In the data rows, the value 128 means zero.
Here are some points, one per row:
[115  91 133 153 107  85  90  83 158 157  76 120 114 176 193 149 129 178
 114  73 103 173 152 192 145  94 121 112  74  76 128 146]
[179 130 111 163 158  72 106 139 177 119 150 129 178 132 165 104 105  73
 155 205 108 154 155  95 123  53 112 136 102 100 101 158]
[185 144 122 112 109 151  99 125  80 175  79  80  49  77 103 121 143 112
 171 138  95  67  95  93  76 164 152 150 130 176 184 131]
[115 143 102  96 144 132 162  93 111 119 152 126 141 112 213 150 126 144
 159 138 113 121 113 104  84  64 127 122  78  92 131 167]
[153 171 165  87  82  95 174 119 104 127  96  91  56 124 114  79  95 107
 164  94 121 145 183 135  83 152 186 110 144 206 109  66]
[177  94  52 171 126 118 104 171  83 103 114 118 104 157 116 109 138 169
 141 137 122 128 112 160 158 142 100 153 110 125  52 172]
[134 140 134 160 143 155 138 147 163  94 145 182 171 104  52  66 151 152
 171 183 127 155 154 149 114 125  65 141 125 156 155 162]
[ 80 135 166 182  74 138 118  86 104  77 184  76 115 139 146 111 142 189
 100 158 142 145 163 173 105  84 116 152 136 162 141 179]
[175 170 125  88  99  68  78  95 149  97 153 181  70 152 123 127 142 115
  99 123 130 172  91  67 160 159 114 171 174 116 160 122]
[115 176 152 115 134 151  85  59 122 142 103 136 184 132 188 144 127 109
 126 155 185 161  84 103  97 134  84 140 185 183 149 154]
[147 106 184 147 196 121 107 119  83  92  73  78 131 138 139 100  88  99
 101  94 166  66 145 125 140 165 114 141 144 160 204  52]
[189  96 105 184 157  99  69 134 154 142 128  71 124 141  78 124  63  87
 147 145 128 131 152  70  91 131 126 150 143  95  88 180]
[111 143  92 107 154 128 146 135 176 133 107 140 119 121 139 111  89 141
  57 155 147 111 116  90 157 180 110 108  72 148 172 193]
[ 88 174 111 111  83 112 186  56  97 125 107 158 152 143  80 139 169 103
 173 176 104 106  65 142 121 158 177 112 116 146 141 122]
[ 91 154  60 147  87  63  80 151  90 122 117 138 118  80 156  97  80  67
 103 136 125  61 183 133 162  54 100 140 141 119 102 128]
[140 175 134 176 105  94 183 175 124 171 115  82 109 109  67 128  96 146
 183  91 206  87 102 132 166 120 103 124 124 159 204  48]
[127  49  85 121 171 108 104 163 109 136  77 149 135 169 138 152 130 146
 103 122  95 100 104 126  55 123  96 120 120 147 120 158]
[130 155 131 176 159 138 170 129 126 109  68 168 127 128 133  88 139 193
 148 124 193 172  89 143 160 159 127 110 129  95  79 159]
[134 103 146 162 149  27  74 119 150 164 171  84 107 135 134 133 147  82
 144 134 145 156  88 136 167 100  96  77  71 141 107 140]
[121 139 187 181  58 154 137 131  91 138 100 148 132 203 157 131 170 120
 132 117 113 105 118 135 157 160 158 142 110 160 137 101]
[146 150 135 112 136 142 141 144 129 113 143 150 157 137 137 144 129 104
  65 107 109 160 172  94 114 157 125 136 144 162  60 128]
[108 107 103 112 146 144 161 109 197  98 104  79 101 164 122 142  88  89
 150 103 155 153 155 181  79 143 162 132 117 137 140 106]
[105 114 134 145 176 117  76 154 121  92 153 184 122 150 183  79 135 143
 152 120 125  82 140 104 116 153 147 116 118 118 123 103]
[ 72  89  97 138  92 140 146  99 125 102 114  93 150 141 116 127 120 122
  85  95 151 156 113  98 130  93 188 151 126 122 143 158]
[147 174 170 101  96 140  76  92 192 101 107 102 147 154 129 137 144 160
 124 160 111  95  99 150 192 127 154  92 130 136  90 156]
[173 104 111 109 139  82 181 173  72  82 161 119 179 146 144 148  78  98
 133 150 122  94 126 148 137 143 144 117 149 186 113 108]
[ 93 117 128 102 128 146 192 139 133 167 152 124  45  61 124 167 172 121
 189 141  71 125 160 163 161 149  89 124 153 206 163 158]
[ 90  95 131 120 153 147  99 126 152 174 194 158 125 122  93 108 132 106
  76 125 207  85 125 136 151 167 140  92 166 110 114 153]
[132 156 150 150 195 138 128 163 163  99 136  93  94 120 153 125 201 146
 141 131  52 133 116  97 145  82 114 113 123  92  74 131]
[100 110 203 144 185 144 130 119  84 168 131 139 126 121  81 132 136 109
 111 118 138 164 171 132 130  99 146 191  98 138 141 174]
[ 95 143 135 113 141 152 159 123 146  77 125  65 177 149 143 149 162 129
 149 100 115 123 148 128 143 118  29  82 125  73  82 102]
[ 74 165 120  72 159 106 149 144 105 125 118 127 139 157 137  99 114 121
  85 152 128 109 131 123 168 158 147 162 121 153 129 170]
[143  78 128  68 124 121  90 120 110 123 170 140 171  89  82  72 138 150
 121  70 144 183  91  96 127  98 120 161  82 135 112  84]
[156 158 158  96  86 186 190 129 139 222 147 156 159 147  96 116 134 128
 119  81  73  78 136 118 153 132 111 103  47 110 110 126]
[131 130 129 150 151  98 114  84  85 129 167 140 172 108 133 126 117 104
  92  69  78 145 112 180  99 168 153 127 159  71 132 140]
[117 157 166 128 121 137 112 159 123 109 153 103 161 118 167 166 133 191
 181 151 117 141  85 172 124 133 156 136 103  98 142 189]
[ 76 181 106 109 198 159  51 145 124  97 152 139  93 132 109 111 129 102
 129 113  78 126  96 194 160 136 144 160 128 109 115  98]
[ 70 132  70 127 168  89 116 112 137 139 109  69 133 160 131  92 154 170
 151  85  90 183 109 109 107 105  62  88 172  59  96 134]
[ 96  93 101 103 120 153 136  76 131 193 151 113 125 125 123 110 158 191
 163 172 127 132 160  98 159 199 184 121  87 167 152  70]
[133 135 140  88 107 146 112 131 140 100 144 156 125 138 119 138 107 150
  84 141 186 104  91 120 104 105 128 104 125 203  61 123]
[168 121 102 115 125 131 123 113 132 102 138 169 113  47 158 163  83 144
 147  89 143 134 162 146 172 164 125 143 128 134 137 164]
[133  88 130  85 137 158 129 187 126 115 127 125 130 163 156 144 131 170
 159  81 119 177 125 139 157 138 146  63 190 138 172 167]
[140 145  77  96 126 194 121  32 114 104 142 136 136 138 125 162 149 175
 150 112 155 138 142 134 154  83  94 141 139 104 120 129]
[150 149 106 159  72 163 124 146 164 203  86 137 138 159 114 207 146 111
 142 103  95  86 173 130 115 185 145 141 129 186 153  93]
[129 145 172 166 147 141 115 169 175  88  56 116 145  61 107 157 154 135
 111 143 171 143 159 131  98 116 147 167 148 124 112  96]
[246 120  82 112 144 103 161 164 139 140 100  91 121 165 107 100 206 109
  88  69 173  38 102 188  58  89 179 210 111 153 231  62]
[186 146  89 144 169 168 143 156 163 136 160 165 130 144 171 140 155  83
 133  67 186 119 165 129  71 104 190  87 118 166 183 108]
[110 144 144  80  73 186 127 158  61 184 126  94 140 131 101  98 113 120
 173 135 149 119 135 128  83 169 132  88 102  94 114 161]
[146 124 144  49 101 176 134 144 149 134 101 121 117 145 133  57 139 134
  88 180 123 170 164 177 120  92 115  74 181 109 178 131]
[ 87 107 182 116 110  40 131 153 139 102 111 173 120 106  90 152 135 143
 104  75  82 102 140  97  96  79 101 126 117 122 143 156]
[106 148 140 121  58 177 139 141 101 138 199 146  87 162 107 149 129 165
 161 165 104 172 117 110  81 165 119  88  93 110 140  55]
[135 127 168 150 134 115 148 158 137 124 159 130 118  57 167  99  88 139
  93 166 140  92 118 111 163 126 169 161 137 132 117 112]
[123 135 142 133 163  91 125  84 116 133 123 118 128 171 130 122 183 185
 140 132 108 119 157  93  96  92  91 113 172 103  81 142]
[ 94  59  92 111 172 142  78 129 101  86  81 119 146 168 133 155  86  57
 158 171 113 143 137 108 200  59 105 158 102 120 127  86]
[141 148 155 130 135 152  81  95 167 142 170 109 157 124 122 119  92 162
 179 108 109 146 120 127 148 123 170 105 173 124 127 194]
[155 187 100 182 173 150 150 143 121 122  95 120 118 102  66 147 122  74
  74 140 138 169 115 135 104  76 162  67 116 124 156 122]
[107 150 111  98 127 152 130 201 161 141 109 118 154  77 136 185  98 129
  77 130 126 143 112 104 148 125 156 185 135 136 106  98]
[137 111 112 149 122 152 160  87 102  83 124 185 179 113  80  98 105 181
 151 127  91 120 126 110 151 105 138  94 183 143 124 157]
[147 109 108  94  94  30  54 115 100 110  86 126 133  70  80 167 178 123
 123 149 157 133 185 147 113 163 139  98  70  69 116 108]
[119  96 146 189 114 155 183 105 148 128  76 122 123 100 136 118 164  50
 138 122 134  99 132  91 138 180 172 139 109 145 118  82]
[178  96 156 116 115 162 133  93 106  96 121 160 102  78 146 141  99 101
  94 160 152 103  99 183 138 126  82  75  97 104 122 136]
[108  59 143 130 140 148 120 117 158  84 159 102 106 116 107 161 127 125
 105 141 103  33  96 111 109 117 111 143 162  63 130 135]
[121 102 105 102 118 106 162 162 153 151 153  98 137 151 139 154 159 135
 101 186 169 149 140 148 138 173 137 153 167 103 104 134]
Along one direction, these points spread out more than along any other. Take the direction at right angles to it along which they spread out most. Then take the direction at right angles to both along which they spread out most. Go by this last direction. How far along it is each point below, from 0 to 99? The average is 50, and the first point in the table lies past the average. One standard deviation of the points above along it is 16.
[112  99 119 135  23 125 144 144 161 160 122 130 163 101 116  88 163  93
 127  86  77 160  77 121 158 159 111 131 161 175 161 142] 49
[142 120 152 134 146 108 148 142  86 159 138 143 138 112 158 207 149 141
 132 155 173 135  65  82 128 108 130 135 154 122 104 122] 42
[ 79 124 151 112  48 168 159 149 116 111 136 153  42 147 138 130 154 105
 162 114 165 162 113  67  92 165  99 131 105 118 140 141] 54
[130 136 140 123  81 202 192  80 137 207 114 117  66 125 138  83  58 144
 115 113  81 148  93 168 105 143 112 158 136 108  79 108] 54
[152 159 166 100 158 102 156 116 110 142 155 148 114 155 114 129  93  93
 163 127 149 122 158 135 153 119 123 184 123  68 122 158] 45
[118 110 147 151 107 130 144 154 118 154 155 206 153 145 144 156 137 105
 111 167 158 151 152 196 153 117 139 163 183 127 116 113] 29
[159 150 101 122 123 156 160 135  94  95 132 106 132 140 155 120 155 177
  82 128 116 160 163 100 142 145 159 127 147  82 174 135] 52
[136 144 160 186 145 111 139 170 120 101 147 167 167 138 130 140  60  87
  84 127 124 139 136 109 144 181 121 127  85 125 184 104] 28
[ 71 103 112 144 146  52  87 153 203 159 117 177 152 129 147  92  61 159
 202 168 121  85 123 120  76  79 110 143 139 112 104  57] 58
[115 109  80 188 184 102  77  79 103 156 174 116 100  93 136 152 119 126
  85 126  95 146 144 125 123  96  88 106 131 154  91  84] 56
